B =
[[140 117 112 138 142 156 123 133 114 116 115 115 139 136 154]
 [131 143 137 123 113 136 148 128 137 149 151 107 115 108 129]]
Indices start at 0.
row 0 col 0: 140
row 1 col 12: 115
row 0 col 9: 116
row 1 col 11: 107
row 0 col 4: 142
row 1 col 5: 136
row 0 col 3: 138
row 0 col 5: 156
row 0 col 6: 123
row 0 col 12: 139
row 1 col 7: 128

a =
[[106 132 135 131 133 121 133]
 [126 140 138 125 120 114 131]
 [120 117 134 133 135 133 138]
 [140 125 144 127 124 130 142]
 [107 130 136 132 133 123 134]
 [125 141 142 125 118 112 133]
 [133 138 123 124 120 119 120]]
a[-7,-7] => 106
a[-3,2] => 136
a[-6,0] => 126
a[:, 2] => [135, 138, 134, 144, 136, 142, 123]
a[6,-7] => 133
a[:, -7] => [106, 126, 120, 140, 107, 125, 133]
a[3,-2] => 130
a[2] => [120, 117, 134, 133, 135, 133, 138]
a[:, 3] => [131, 125, 133, 127, 132, 125, 124]
a[-2,-1] => 133
a[0] => [106, 132, 135, 131, 133, 121, 133]
a[-1,1] => 138
a[3,-4] => 127
a[1,5] => 114
a[-1,-5] => 123
a[-5,-3] => 135
a[4,4] => 133
a[-6,-3] => 120
a[0,2] => 135

M =
[[114 116 126 109 105 113]
 [133 132 129 133 134 134]
 [113 114 126 114 115 117]
 [114 118 122 112 108 114]
 [137 141 129 140 142 136]
 [133 131 125 135 136 136]
 [147 140 134 149 150 149]
 [138 136 130 135 135 134]
 [118 128 125 125 124 123]]
Rows and columns are counted from 0.
(0, 0)	114
(4, 5)	136
(7, 4)	135
(5, 3)	135
(2, 3)	114
(6, 0)	147
(3, 2)	122
(1, 2)	129
(4, 0)	137
(8, 3)	125
(5, 2)	125
(0, 4)	105
(4, 2)	129
(8, 0)	118
(0, 3)	109
(7, 3)	135
(6, 1)	140

arr =
[[134 131 133 118 129 124 112 132 117 130 130 116 135 120]
 [122 126 122 129 120 150 133 134 130 123 130 130 127 127]
 [133 128 129 123 125 125 111 135 115 137 125 114 134 126]
 [123 125 123 129 119 150 133 134 131 123 127 131 128 127]]
Indices start at 0.
row 0 col 0	134
row 0 col 1	131
row 3 col 12	128
row 2 col 5	125
row 1 col 5	150
row 2 col 3	123
row 2 col 10	125
row 3 col 4	119
row 3 col 7	134
row 2 col 11	114
row 3 col 9	123
row 1 col 6	133
row 1 col 4	120
row 0 col 12	135
row 3 col 11	131
row 2 col 12	134
row 0 col 8	117
row 3 col 6	133

grid = 132  124  123  129  154  128
grid[0] -> 132
grid[-4] -> 123
grid[4] -> 154
grid[-3] -> 129

m =
[[137 127 126 145 136 119 133 137]
 [110 115 154 146 109 112 109 118]
 [124 124 125 116 123 120 123 134]
 [137 120 124 134 125 132 128 119]
 [137 118 123 133 123 134 127 115]
 [137 135 126 144 130 114 140 126]
 [138 125 126 141 132 123 131 131]
 [133 130 125 135 130 118 136 132]
 [130 127 125 129 129 121 133 136]]
m[0,0]	137
m[2]	[124, 124, 125, 116, 123, 120, 123, 134]
m[6,1]	125
m[5,1]	135
m[1,4]	109
m[:, 1]	[127, 115, 124, 120, 118, 135, 125, 130, 127]
m[:, 3]	[145, 146, 116, 134, 133, 144, 141, 135, 129]
m[5,4]	130
m[1,2]	154
m[2,3]	116
m[3,3]	134
m[:, 6]	[133, 109, 123, 128, 127, 140, 131, 136, 133]
m[0,3]	145
m[1,3]	146
m[4,1]	118
m[:, 7]	[137, 118, 134, 119, 115, 126, 131, 132, 136]
m[:, 4]	[136, 109, 123, 125, 123, 130, 132, 130, 129]
m[8,1]	127
m[5,7]	126
m[7]	[133, 130, 125, 135, 130, 118, 136, 132]
m[2,2]	125
m[:, 5]	[119, 112, 120, 132, 134, 114, 123, 118, 121]
m[3,5]	132
m[8,4]	129
m[:, 0]	[137, 110, 124, 137, 137, 137, 138, 133, 130]
m[:, 2]	[126, 154, 125, 124, 123, 126, 126, 125, 125]
m[0,2]	126

A =
[[139 123 129 127 120 154 123 127 112 128 129 122 133 136 132]
 [125 127 129 127 130 110 134 127 125 128 137 128 113 124 128]
 [125 127 126 127 136 105 126 130 126 130 132 131 115 116 133]
 [122 126 128 130 136  99 135 127 130 128 135 131 113 115 132]
 [125 130 121 129 133 121 132 136 133 134 122 138 114 115 134]
 [125 127 135 146 130 131 129 123 127 122 121 123 138 130 136]
 [116 130 133 118 130 119 132 126 126 128 132 134 125 143 128]]
A[0,0] = 139
A[6,12] = 125
A[:, 4] = [120, 130, 136, 136, 133, 130, 130]
A[1,7] = 127
A[3] = [122, 126, 128, 130, 136, 99, 135, 127, 130, 128, 135, 131, 113, 115, 132]
A[1] = [125, 127, 129, 127, 130, 110, 134, 127, 125, 128, 137, 128, 113, 124, 128]
A[3,0] = 122
A[6,4] = 130
A[5,4] = 130
A[:, 5] = [154, 110, 105, 99, 121, 131, 119]
A[5,7] = 123
A[1,4] = 130
A[3,8] = 130
A[2,11] = 131
A[1,0] = 125
A[1,13] = 124
A[5,6] = 129
A[4,4] = 133
A[3,10] = 135
A[5,13] = 130
A[:, 1] = [123, 127, 127, 126, 130, 127, 130]
A[0,6] = 123
A[5,10] = 121
A[0,14] = 132
A[5,3] = 146
A[4,10] = 122
A[4,3] = 129
A[5,8] = 127
A[6] = [116, 130, 133, 118, 130, 119, 132, 126, 126, 128, 132, 134, 125, 143, 128]
A[0,7] = 127
A[2,4] = 136
A[:, 6] = [123, 134, 126, 135, 132, 129, 132]
A[0,1] = 123

x = [153 118 115 131 142 127]
x[0]: 153
x[4]: 142
x[1]: 118
